In the rows, 128 means zero.
The rows below come in pairs that one turn or mirror swaps. Which row does each named row swap with?
The rows were stretched afterwards, more along some directions than others.
vigu: [129 139 137 138 117 125 119 142 164 124 135 129 170 107 128 119]
bisot: [132  97  99 168  97 129 144 113 147 140 105 128 154 156  93 114]
kezev: [128 126 137 122 124 118 106 136 170 114 119 115 157 149 125 139]
sata: [127 133 144 159 143 147 133 147 119 101 152 140 152  95 131 123]
desir: [131 114 119 142 116 125 150 115 145 135 124 128 163 148 111 107]
fepab: [135 100 103 162 107 129 145 110 140 139 109 128 156 159 100 116]
kir: [131 108 114 162 100 128 142 117 151 147 116 126 167 159 100 109]
Dukos: [126 103 136 178 118 156 147 149 135  99 141 140 144 154 122 136]
vebon: [111  91 136 170 123 161 133 131 156  90 136 129 158 163 114 131]
reg: [130 136 132 153 143 130 119 148 128  95 151 141 156  96 132 132]
mos: [139 108 103 162  93 123 129 116 144 150  97 117 157 168  97 114]
mopig: [152 126 129 135  92 130 127 115 155 122 119 116 167 168 112 124]
Momod: [145 119 134 151 128 128 127 153 132 113 129 120 147 162 121 110]
mepu: [143 138 129 138  99 121 116 123 159 129 127 119 171 134 119 116]
Seg: [140 123 130 142 122 130 128 125 148 110 102 123 128 150 122 138]
Vazi: [140 140 134 127 115 127 124 129 151 122 138 130 170 111 132 118]
tomus: [124 105 124 153 115 133 154 114 147 137 121 128 163 148 104 110]
Suzo: [135 107 111 150 115 126 117 134 139  90 114 114 167 127 111 131]
tiv: [132  96 147 152 120 129 144 106 120 125 106 124 144 158 115 144]
guma: [144 132 134 140 103 141 126 119 146 118 131 122 167 134 121 120]
vumi: [120 101 105 184 118 131 118 141 139 119 108 121 135 147 105 119]
Mipan: [136  95  99 164  96 135 136 114 151 134  95 120 154 181  95 118]
Kozef: [ 99 107 161 171 121 171 149 124 148 115 113 127 145 127 109 131]
zotaf: [118 102 109 189 124 133 109 144 131 114 116 125 141 132 116 121]
zoli: [130  85 124 166 121 168 170 129 149  96 115 132 145 188 102 120]
Vog: [144 139 133 133 114 122 124 129 149 118 136 130 167 112 130 123]
rasik: [140 115 126 163 127 133 129 157 129 119 126 124 150 159 119 108]
fitir: [122 118 133 133 123 124 113 140 163 120 117 119 158 144 123 139]
lup: [139 126 138 150  92 142 140 113 142 123 127 124 160 148 113 124]
deleb: [107  94 131 167 149 150 141 136 144 115 139 148 155 122 111 122]
mov: [116  97 124 174 122 141 125 142 151 120 116 119 129 153 104 114]
sanef: [119  97 144 170 118 164 142 136 151  97 136 134 152 165 116 134]
mot: [147 124 129 143  95 137 127 113 147 118 113 114 155 172 112 125]
zom: [130 116 130 150 121 123 152 126 149 131 129 131 158 153 111 110]
lusos: [144  92 107 171 130 121 164 130 140  86 119 150 134 157 105 140]
Vetab: [118  95 124 157 149 138 147 131 147 110 137 151 150 122 114 132]

zotaf pairs with vebon
fepab pairs with guma
vumi pairs with sanef

